Each row has a name. Each question is about the rows just above it.

G: [-24.3  17.2 -28.3   7.8  25.0]
F: [ 17.2  42.8 -43.7  44.6  23.3]
Q: [  2.7  53.0 -57.5 -30.5 -38.1]
U: [ 12.0  41.9 -51.4 -30.4 -38.1]
B: [ 24.8  37.4 -59.4  84.5 -10.0]
S: [-38.7  42.8 -43.7  44.6  23.4]
L: [  8.7  52.7 -72.8  35.6  40.9]
H: [  2.7  52.9 -57.5  28.4  47.3]
After [ 17.2  42.8 -43.7  44.6], its row goes on with | [23.3]
The rest of the row after [ 2.7 52.9]: | [-57.5  28.4  47.3]
After [  2.7  52.9 -57.5], its row goes on with | [28.4 47.3]
The rest of the row after [  8.7  52.7 -72.8]: | [35.6 40.9]

sud: [-14.1  10.2  28.3  24.8 -20.3  28.6   4.0  -6.2  51.4  20.6 -29.7 -35.5
 -28.1 -17.6  27.3  25.9  42.9 -34.5  -3.0 -16.9 -14.0 -27.4  19.2  53.0
 -47.4  72.3  17.0  27.9  30.0 -30.9  -5.9 -28.1  30.3 -38.7  30.6  30.1
 -22.3   4.8 -17.0   6.0  -2.6  23.1 -61.7 -46.4 -65.5  29.2 -52.2]
dolez: [-25.9  36.2  36.8 -27.2 -28.0  28.6 -16.8  26.7  51.5  20.6  38.6 -16.6
  19.6 -38.3  10.2 -31.8  13.4  11.1 -34.0  -3.9  11.2  26.6 -33.1  22.3
  -3.7  12.6  39.6  -3.0   8.2  60.2  -5.9 -28.1  -5.3 -17.7 -12.6   0.6
  -4.7  -1.4  -5.0   1.8  36.7  31.9 -43.9  31.9   8.2  -8.8 -21.4]
sudak: [  5.7  20.6 -14.5  24.8 -20.4  -4.1 -37.6   3.2  -3.1   0.2 -18.3 -10.3
   3.7  16.8  23.1  32.3 -11.1  -8.4  58.8   2.6   1.1  10.4 -15.6  28.5
 -47.4  79.8  17.0 -46.3  22.7  11.2  38.5  -1.4   9.9  24.1 -24.4   8.0
  -8.2 -13.9  25.0  47.4 -30.7 -29.6  18.5  43.1 -74.7  -4.1  21.8]
rira: [-37.8  41.4  -1.7  -3.6  -5.1  28.6 -72.2 -15.7   2.3 -30.3  27.2 -41.8
  59.4 -65.9  31.6   0.3 -35.7 -14.9 -57.2   5.9  56.6  -0.4  10.5 -26.8
  10.9  27.6 -11.1  15.6 -35.4 -23.9  10.2  -1.4  25.2  29.4  -4.8 -80.7
 -36.3 -63.6   7.0  -2.3  42.3  31.9  45.2  20.7 -37.8 -32.6 -27.5]
goru: [ -2.2  36.2  41.1  15.3  48.5  28.6  10.9  -1.5  56.9  40.9 -29.7  58.8
 -44.0  44.4 -24.0  25.9  -1.3  24.1 -10.8  -0.6 -24.1  10.4  45.3  -8.4
  -3.7  -2.3   5.8 -27.7 -28.1 -16.9  38.5  25.3  20.1 -33.4  14.9  -6.8
 -57.4  48.4   1.0  14.3   8.6  40.7  -8.3  15.1  17.4 -23.1  15.6]
Vep: [  5.7 -15.8  24.0 -36.7 -43.3 -50.0  -3.0  12.6  -8.6   5.3  44.3 -41.8
  75.3 -24.5  -2.6 -63.8  23.2  50.2 -49.4  35.2 -14.0 -22.0 -33.1 -20.7
  54.7  -9.7 -44.9  -9.1  22.7 -44.9   6.2  25.3 -35.9   8.4   7.0 -29.0
 -22.3   4.8 -17.0   5.9  -2.6  18.7  18.5  -1.7 -28.6  19.7  52.6]
Feto: [ 29.4  -0.2  -6.0 -36.7  71.4 -30.4  31.7 -43.9  29.6  -9.9  -6.9 -16.6
 -20.2   3.0 -11.2 -12.5   8.5  11.1  27.9   2.6   6.1  53.6  97.5   3.9
 -18.3  35.0  39.6 -46.2  22.7  32.2  -5.9  46.7 -20.6   8.4  -0.8  44.9
  -8.2 -13.9  25.0  35.0  47.9  23.1  80.9  37.5  63.4  14.9  -9.0]
The rest of the row after [ 17.0 -46.3]: | [ 22.7  11.2  38.5  -1.4   9.9  24.1 -24.4   8.0  -8.2 -13.9  25.0  47.4
 -30.7 -29.6  18.5  43.1 -74.7  -4.1  21.8]
Go on from [ 24.8 -20.4] to the end of its row. | [ -4.1 -37.6   3.2  -3.1   0.2 -18.3 -10.3   3.7  16.8  23.1  32.3 -11.1
  -8.4  58.8   2.6   1.1  10.4 -15.6  28.5 -47.4  79.8  17.0 -46.3  22.7
  11.2  38.5  -1.4   9.9  24.1 -24.4   8.0  -8.2 -13.9  25.0  47.4 -30.7
 -29.6  18.5  43.1 -74.7  -4.1  21.8]
After [-22.3   4.8 -17.0   6.0  -2.6], its row goes on with | [ 23.1 -61.7 -46.4 -65.5  29.2 -52.2]
Go on from [-46.2  22.7] to the end of its row. | [ 32.2  -5.9  46.7 -20.6   8.4  -0.8  44.9  -8.2 -13.9  25.0  35.0  47.9
  23.1  80.9  37.5  63.4  14.9  -9.0]
The rest of the row after [51.5 20.6]: | [ 38.6 -16.6  19.6 -38.3  10.2 -31.8  13.4  11.1 -34.0  -3.9  11.2  26.6
 -33.1  22.3  -3.7  12.6  39.6  -3.0   8.2  60.2  -5.9 -28.1  -5.3 -17.7
 -12.6   0.6  -4.7  -1.4  -5.0   1.8  36.7  31.9 -43.9  31.9   8.2  -8.8
 -21.4]

leku: [-22.7  83.4  -7.9 -44.3 -44.5  99.5]
mil: [-43.8  72.8  25.3  -0.1   5.8  86.3]
tigir: [ 27.7 -26.0  39.5  58.1  64.7  73.0]
Lolo: [-58.6  83.4  -7.9 -44.2 -44.5  20.1]
Lop: [ 60.8 -82.7  15.0  60.3  65.2  -3.9]
sib: [-43.8  72.8  25.3  -0.1 -21.1  58.3]
Gopo: [ 60.8 -82.7  15.0  51.8  53.2  94.4]
sofot: [ 48.3 -59.7  30.9  60.2  65.2  37.9]
The rest of the row after [15.0 51.8]: | [53.2 94.4]
Go on from [60.2 65.2] to the end of its row. | [37.9]
The rest of the row after [-44.3 -44.5]: | [99.5]
The rest of the row after [ 83.4  -7.9 -44.2 -44.5]: | [20.1]

ninu: [ 65.6 -16.7 -13.2 -33.6  21.4 -26.3 -32.9   9.6 -10.7   8.3  27.6 -34.6
  26.5 -14.6 -39.6  41.6]
lomu: [ 44.3 -17.8  43.7   4.3 -52.0  -8.2  58.9 -22.9  -3.4   0.8 -33.7 -26.8
  -1.4  33.5  15.0  -5.5]
dizo: [ 42.5  -9.4  -9.1 -31.3 -31.9 -33.2 -15.2   3.1  -3.5   8.4 -30.9  -8.9
 -20.3  -1.2  17.4   2.9]
bam: [-49.3 -44.1  53.6 -12.1  -2.3 -41.7 -47.4  -5.5 -79.7  -2.1 -38.4 -37.7
  44.5  12.5 -29.2  -3.7]
vesi: [ 18.0  -9.6   1.4 -45.0 -52.0  -8.3  58.9 -22.9  -3.4  67.0 -27.7  43.7
 -21.5  35.6  -9.0  -8.0]
Darip: [ 18.0  -9.6   1.4 -33.6  21.4 -26.3 -32.8   9.6  -3.4  67.0 -27.7  43.7
 -21.5 -33.9 -37.2   1.7]
pekam: [  0.5 -13.1  13.2 -41.1 -36.6 -26.2  -4.7  28.2 -18.2   7.5  18.6  10.0
 -20.5 -25.1 -37.4  35.0]
konan: [-26.5 -34.0  38.0  -4.4  26.9  -9.8 -33.6  -3.8 -24.6   2.1   2.2 -23.9
  43.9   0.0 -61.3   5.4]
Go on from [-52.0  -8.3  58.9 -22.9  -3.4] to the end of its row. | [ 67.0 -27.7  43.7 -21.5  35.6  -9.0  -8.0]
The rest of the row after [-33.6  21.4 -26.3 -32.9   9.6]: | [-10.7   8.3  27.6 -34.6  26.5 -14.6 -39.6  41.6]
The rest of the row after [ 21.4 -26.3 -32.8]: | [  9.6  -3.4  67.0 -27.7  43.7 -21.5 -33.9 -37.2   1.7]

